In the rows, 128 means zero.
The rows of M fall into several groups, and each row is roughly a mix of its group's hidden directions.
M:
[[122 153  81 126 112 125  81 121 122 146]
 [128 115 129  84 159 117 110 124  92 159]
 [122 127 130 133 165 171 127 166 128  96]
 [117 103 104 120 174 150 163 144 119 144]
 [104  97 111 168 140 118 118  90 105 128]
 [140 114 158 172  85 152 124 130 138 133]
 [143 139 128  95  75 123 102 112 114 147]
 [142 104 126 123 140 173 175 120 152 129]
 [159 123 128 165 138 105 100 166 109 116]
 [140 159  98 150  81 107 144 119 127 142]
 [151 160 140  75 137 110 116 127 149 114]
 [162 163 146 109 123 167 110 156 120 127]
 [103  80 106 136 160 139 109 154 137 137]
 [148  95 136 122 135 119  86 164 129  97]
 [ 95 147 123 109 114  89 166 138 151 119]
 [ 70 100 117 151 130 132 119 103 113 121]
 [137 120 138 176 164  95 113 118 126 109]
 [122 107 127 150 150 104 149 123 176  97]
 [165 152 132 121 144  89 163 106 143 122]
 [136 114 142 135 139 140  90 103  91 166]
 [116 127 132 107 120 106 158 144 183 108]
 [167 171 149 133 117 109 150 100 118 122]
 [123 136 136 144 135 119 128 197 139 144]
 [131 122  91 143 149 124  89 145 113 167]
 [119 151 105 151  89 127  86 145 148 135]
 [ 84 153 107 154 103  98 117 118 122 113]
 [106 165 123  97 104 107 110 140 104  99]
 [168 137 106 142 118  92 168 123 130 147]
 [144 160 162 154 100 155 146 127 155 137]
 [108 163 122 110 105 147 102 172 145 136]
 [177  91 154 108 127 135 155 130 133 120]
 [110 135 133 131 155 144 103 124  97 180]
 [113 123 141 111 146 163 106 127  96 172]
 [101 136 158 140 156 129 143 179 136 143]
 [101 160 129 142 100  87 100 126 110 140]
 [ 91 158 119 169 124 139 153 155 144 127]
 [126 126 108 124 116 172 170 136 143 162]
 [153 148  98 116  93 138 131 145 154  91]
 [158 120 152 149 118 157 119  98  86 117]
 [129 123 150 120 157 166 100 163 115 102]
 [177 147 145 125  93 107 134 100 138 138]
 [123 109 128 177  81 109 117 118 128 138]
 [ 97 157 127 150 123 106 118 180 138 128]
 [144 130 117 117  79 144 147 117 132 173]
 [111 126 106 132 106  85  98 136 134  89]
 [123 135  98  98  87 122 152  98 138 152]
 [122 146 154 136 144 122 125 189 153 132]
 [141 155 148  84  87 138 145 137 141 117]
 [127 107 170 170 114 131 153 115 134 100]
 [145 106 117 182 107 114 107 115 151 117]
 [107  95 126 174 121 137 103 129  91 131]
 [131 124 125 111  93 108 137 166 174 139]
 [127 124 170 149 125 122 171 105 134  95]
 [150 105 127 102 110 136 132  70 134 114]
 [139 143  75 111 120 139 141 126 171 116]
 [167 118 140 179 113 122 109 152 124 113]
 [121 132  99 119 156 130 110 152 179 107]
 [144 107 127 136 127 151 109  96  73 136]
 [129  61 132 162 129 126 128 131 130 132]
 [138  92 122 178 123 148 151 151 121 143]
 [120 100 101 116 143 153 177 127 155 118]
 [164  85 138 155 132 117 135  96 151 131]
 [128 122 146 144 100  70 149 107 130 115]
 [137 102 162 140 114 137 145 120  78 151]
 [ 97 135 107 163 169 148 138 143 102 127]
 [113 145 146 162 111 109 152 142  90  99]
 [119 103 151  77 151 135 108 133 154 142]
 [121 137 154 128 159 111 109 172 159 149]
 [145 105 116 146 135 116 150 101 167 166]
 [111 147  91  93 159 150  97 135 131 124]
 [152 115 120 125 176 141 105 116 105  93]
 [186 148 156 143 120 151 119 129 120 115]
 [149 102 155 158 109 172 135 109 121 145]
 [114 167 163 109 116 133 129 156 146 162]
 [ 74 140 115 100 144 145 128 121 146 100]
 [ 99 145 120 113 131 141 112 110  79 162]
 [142 137  93 161 149 102 130 116 168 144]
 [153  91 152 145 162 149 125 141 161 138]
 [137  76 158 136 155 149 148 136 131 109]
 [126 130  99  97 150 152  92 164 129 146]
 [ 91 144 144 126  84 107 120 136 130 165]
 [106 116 113 131 166 118 112 181 110 127]
 [119 124 112 115  69 108 130 110 157 116]
 [159 122 129 155 133 125 140 155 182 142]
 [135 136  99 141 124 134 159 141 152  75]
 [ 96 136 106 137 187 125 113 113 114 124]
 [120 107  86 120 162 128  98 149 126 157]
 [140 126 116  85  91 154 138 132 155 155]
 [128  91 132 163  92 147 149 112 120 156]
 [121 104 147 127 141  89 148 120 153  83]
 [124 160 131 123 113 106 137 167 176 129]
 [147 113 126 169 152 110 146 136 170 107]
 [125 151 139 166  91  99  96 141 126 117]
 [110 127 153 123 131 107 162 159 165 156]
 [ 93 129 157 151 141 123 163 148  97 108]
 [171 126 162 123 128 127  82 143 127 109]
 [127 116 114 117 169 108 145  96  90 148]
 [138 153 144 123 184 137 138 144  99 147]
 [ 99 105 137 136 169 122 156 135 160 103]
 [100 134 112 168 157 148  88 145 132 123]
 [112 167 109  90 148 108 140 135 154 105]
 [184 140 131 104 140 148 115 154 117 146]
 [126  77 152 122  88 149 109 121 137 129]
 [146  81 146 163 111 148 105 136 110 132]
 [164 128 111 137 169 143 171 118 117 138]
 [ 98 113 150 129 128 132  80 147  95 148]
 [161 119 113 112 103 184 114 123 117 129]
 [144 152 110 131  94 177 130 151 105 124]
 [148  88 142 105 162 153 137 161 134 129]
 [135 133  86 110 113 160 124 100 108  95]
 [125  81 119  79 124 106 109 142 133 127]
 [119 111 147 148 129 153 131 188 144 140]
 [ 90 165 159 119 140 132 161 119 108 117]
 [109 111 153  97 118 109 113  92  96 149]]

One row of each group comes first, with its name. Which group is each row after those in?
[159 127 155 142 104 132 105 148 160  93]  <122>
[135 159 138 132 123 102  71 141 110 141]  <112>
[166  83  95 140 131 117 104 123 143 135]  <26>

[106 120 126 160 144 153  96 136  86 149]  <26>
[102 147 107  91 142 147 105 164 126 150]  <26>
[107 141 143 138 164 158 112 167 100 123]  <112>
[117 125 118 140 122 109 144  88 115 182]  <112>
[162 150 123 100 104 153 101 137  99 148]  <26>
[148 107 141 174 125 159 108 131 127  93]  <122>
[ 99 114 125  73 130 127 115 138 156 105]  <122>
[187 103 155 109 128 141 115 127 138 119]  <122>
[148 106 170 139  95 142 131 128  90 112]  <112>
[ 61 135 107 141 137 124 115 130 143 118]  <26>
[167 118 113 169 126 125  96 115 105 148]  <26>
